In the rows, 128 means zero.
Turns in one plane each, and the order they were made in; the first pair answered
turn dur:
[105 128 140  91 125 142 123 128 127 145 156 148 149 128 152 153 106] => [104 133 148  89 114 136 121 114 112 144 150 151 146 111 147 152 115]
[101 169 151 173 160 133 157 138 147 130  69 105 153 116 164  98 152] => [110 168 146 150 155 150 163 155 146 118  82 114 150 132 193  82 139]
[146 121 119 149 141 136 128 147 177 141 126 115 115 131 126 154 136] => [151 128 115 125 132 140 130 158 178 132 140 120 110 143 141 145 123]
turn dibar:
[ 92 101 141 135 104 192  95 156  49  95 151 145 132 179 130  60  77] => [150 131 109 119 145 178 135 185 146 109 207 176  98 204 168 106  76]
[145 124 139 134 151 117 127 163 122 104 137 120 106 110 132 145 149] => [139 117 147 134 149 119 117 164 102 102 129 111 111 104 130 145 145]
[126 114 124  98 107 145 113 145 113  91 152 157 123 137 139 116 110] => [116 114 117 105 118 156 105 143 113  94 158 145 131 147 134 115 104]
turn gumez:
[102  92 135 147 138 176  72 113  69 144 117 102 143 104 109 106 122] => [120 103 112 155 152 198  72 124 102 134 162 142 115 143 108 121 117]
[170 146 117  84 109  75 156 104 140 137 166 176  79 115 131 167 136] => [172 152 128  70 111  65 167 121 165 138 137 145 107 115 180 149 128]
[177 150 148  95 145 114 146 145 155 148 147 134 117 144 173 132 100] => [148 135 170 103 118  85 136 123 113 149  95  91 146 110 160 121 116]
[135 127 145 111 128 218 118 160 109  82 211 166 107 187 140  62  59] => [109 120 181  86 119 185 125 161 100  97 146  97 165 159 195  38  52]
turn zeve:
[151 119 104 141 101 139 128 124  89 103 131 171 110 158  96  94 103] => [130 117 107 138 120 152 120 156 120 117 112 146 140 176 148  72  83]
[ 95 144 136 161 143 130 114  82 104 136 134 132 119 140  84 130 146] => [110 143 122 149 173 157 123 115 152 140 156 135 122 176 117 132 136]
[ 80 118 152 136  59 116 101 111  60 139  93 101 175 111 108  89 126] => [148 135  96 130  76 146 111 121 103 120 204 198  95 157  83 125 118]
turn febem:
[123 115 145 107 133 136 140 137 113 119 118 140 128 137 119 106 133] => [130 123 142 109 147 128 151 136 137 127 131 144 129 141 125 114 136]
[140 124 148  61  97 163 135 166 115 116 156 138 180 150 169 121  94] => [166 146 120 119 143 129 167 134 199 148 163 157 150 129 114 199 136]
[161 133 125  58  99 218  73 153  75 106 223 230 126 194 150  79 109] => [205 171  94  84 150 187 122 146 181 136 239 238 100 190 139 156 136]
[103 105 135 152 119 142  99 102  68 119 112 129 130 119  79 120 130] => [123 116 132 103 130 146 121 164 118 123 133 109 150 151 182  86  92]

Between the rows of a pair lie 2 to 3 turns.
[129 149 152 180 134 109 156 111 175 169 108  92 161 123 129 169 167] => [110 125 175 124  67 125 120 112  70 124 107 102 161 119 146  99 142] | zeve then dibar then febem
[ 90  95 151 104  92 113 129 128 112 108 118  96 126 108 128 123 135] => [117 107 122 106 117 138 129 145 151 103 179 137  88 145 136 136 125] | gumez then gumez
[143 110 122  96 110 144  96 138 173 123  69 104 203 163 168 111 104] => [121 112 121 148 108 137  78  85 127 125  55 118 188 133  78 145 144] | febem then febem
[ 88 139 156 176 127 133 134 110 147 157  65  83 186  69 109 140 142] => [120 150 111 193 168 189 125 138 206 150 151 151 152 136 110 156 124] | gumez then zeve
[134 128 153 127 125  76 139  79  83 153  93  99 130  72  85 159 136] => [167 141 101 164 174 122 136 101 153 149 157 165  93 135  69 181 128] | gumez then dur
[175 102 123  82  87 114 212  74 114 165 120 147  98  89 128 119 124] => [144  80 116 118  86 170 165  66  63 140 131 171  99 120  83  95 108] | zeve then dibar then gumez
[124 122 141 124  98 102 124  88  84 134 109 131 131  88  80 116 152] => [132 122 149  87  89  96 135 109  96 133 106 108 142  94 126  89 142] | febem then dur
[136 120 150  73  90 120 144 138  65 112 142 131 136 132 156  86 114] => [133 136 133 180 156 110 151  93 141 154 130 133 119 116  74 169 168] | febem then febem then dur
[135 144  99 185 189 152 119 119 170 129 156 168  99 147  99 152 134] => [115 133 108 169 193 183  99 153 160 113 165 148 129 178 141  99  99] | febem then zeve then febem
[124 145 111 122 142 117 159 150 175 145 116 123 139 159 165 119 111] => [131 145 102 142 139 130 148 131 161 140 153 167 101 164 111 144 119] | gumez then gumez then gumez
[146 112 125  68 106 116 168 147 131 117 131 112  98 129 174 138 122] => [109  94 138  86 109 138 136 153 108 119 107  91 134 145 178 109 110] | febem then dibar then febem
[162 147 152 167 137  97 138 100 181 165 109 114 125 106 113 185 161] => [133 132 177 121 121 102 124 130 150 158  75  72 173 108 177 128 134] | dur then dur then gumez
